One turn sends every row of this set to another row. A few are shown first. Where does it send the rows asked after them?
j_964: -9	0	-34	-11	16	-18	3	-8	-20	1	5	2	20	-1	-8	2	-18	-7
j_767: -17	6	-21	-6	0	-22	-2	0	-11	1	-7	-4	33	-19	-13	-3	-7	-11
j_53: 14	-11	2	4	8	13	-2	-9	11	-19	-3	2	5	9	-4	-13	-9	24
j_347: -6	-8	7	0	8	-11	9	6	-2	5	-6	-13	19	-12	9	-12	27	-9
j_564: -20	-19	20	10	-1	-16	12	-1	7	2	20	10	1	-8	6	-20	-10	8
j_813: 8	-21	-12	-5	17	-1	22	-21	4	-11	-3	8	-7	-22	-3	-19	-17	27
j_332: -11	-23	15	8	-4	-9	6	0	3	-13	15	6	-2	3	7	-14	-17	21
j_180: 1	-11	8	-6	0	2	6	-15	1	13	9	14	0	-19	8	-46	-3	5
j_941: -1	-10	12	11	9	0	5	1	25	-2	-6	-9	16	-10	-6	-26	13	10
j_629: 11	-12	-2	-5	4	1	-1	3	-13	-18	-11	-12	12	8	9	0	10	11
j_933: -9	-7	-1	4	6	11	14	-24	2	-9	-24	13	-1	7	-4	-14	3	24
j_668: 9	-3	-7	-12	11	4	5	-16	-26	-5	10	15	1	10	11	3	-9	0
j_500: 9	-12	3	-9	-1	9	2	-18	-4	3	8	16	-5	-9	9	-40	-12	15
j_62: -12	7	-25	2	4	-14	-4	3	-13	-2	-8	-15	23	-14	-14	-2	-3	-14
j_386: 3	-15	10	-3	-3	2	3	-6	7	5	-2	1	5	-19	8	-47	5	12
j_575: -11	4	-23	-7	-3	-18	-6	2	-13	-9	-11	-7	32	-13	-13	1	-11	-2
j_847: -5	-6	-33	-9	11	-17	-1	1	-15	-10	-6	-11	25	1	-8	2	-12	2
j_699: -13	-5	-27	-5	12	-24	2	5	-7	0	-7	-16	30	-10	-9	-4	-1	-6
j_604: 12	-17	4	-6	-5	8	-1	-9	1	-5	-3	3	1	-9	8	-41	-5	21
j_741: -3	-19	-4	0	19	-10	28	-15	14	3	-3	3	0	-36	-3	-28	-2	15
j_612: -7	6	-29	-1	3	-9	-7	0	-18	-9	-7	-12	19	-8	-14	2	-11	-8
j_607: -16	9	-24	-9	1	-19	-1	-6	-17	3	0	6	28	-16	-12	0	-16	-11
j_753: -9	9	-30	-2	6	-10	-4	-6	-21	-2	0	-3	16	-9	-14	2	-15	-14
j_645: -17	0	-28	-8	16	-24	7	-3	-13	10	4	-3	26	-12	-9	-4	-7	-15
j_15: -22	-2	6	6	11	2	23	-26	7	12	-15	18	2	-8	-5	-23	12	5
j_860: -15	10	-26	0	7	-14	-1	-3	-16	5	0	-6	20	-16	-14	-2	-8	-20
j_3: -14	-2	-1	2	10	9	19	-33	-2	4	-12	26	-4	3	-4	-15	-2	12
j_138: 0	-16	-9	-4	21	-6	28	-24	5	3	4	14	-7	-30	-2	-24	-14	16
j_950: -16	-23	19	11	-4	-14	8	5	9	-7	12	0	3	-5	6	-19	-7	16
j_385: -15	-19	15	7	-1	-11	10	-6	0	-3	23	15	-4	-1	7	-15	-20	13
j_491: -17	-8	6	8	6	4	17	-17	11	-1	-27	5	6	-4	-5	-21	16	16
j_510: -8	1	3	-6	15	-9	15	-12	-16	19	15	13	8	-10	10	-9	9	-21
j_39: -9	-1	12	7	17	-3	14	-15	17	18	15	14	9	-16	-5	-27	3	-8
j_316: 5	-23	-7	-1	15	-5	22	-12	12	-11	-11	-4	-1	-28	-3	-24	-4	26
j_407: -10	6	-26	-9	-1	-15	-5	-6	-19	-7	-4	3	26	-9	-12	3	-20	-3
j_543: 6	-1	1	0	16	10	7	-25	3	2	18	26	-3	3	-4	-15	-19	7

j_180 turns into -> j_500
j_316 turns into -> j_741
j_564 turns into -> j_385
And these:
j_491 turns into -> j_15
j_941 turns into -> j_39
j_407 turns into -> j_575
j_753 turns into -> j_612
j_347 turns into -> j_510
j_645 turns into -> j_964

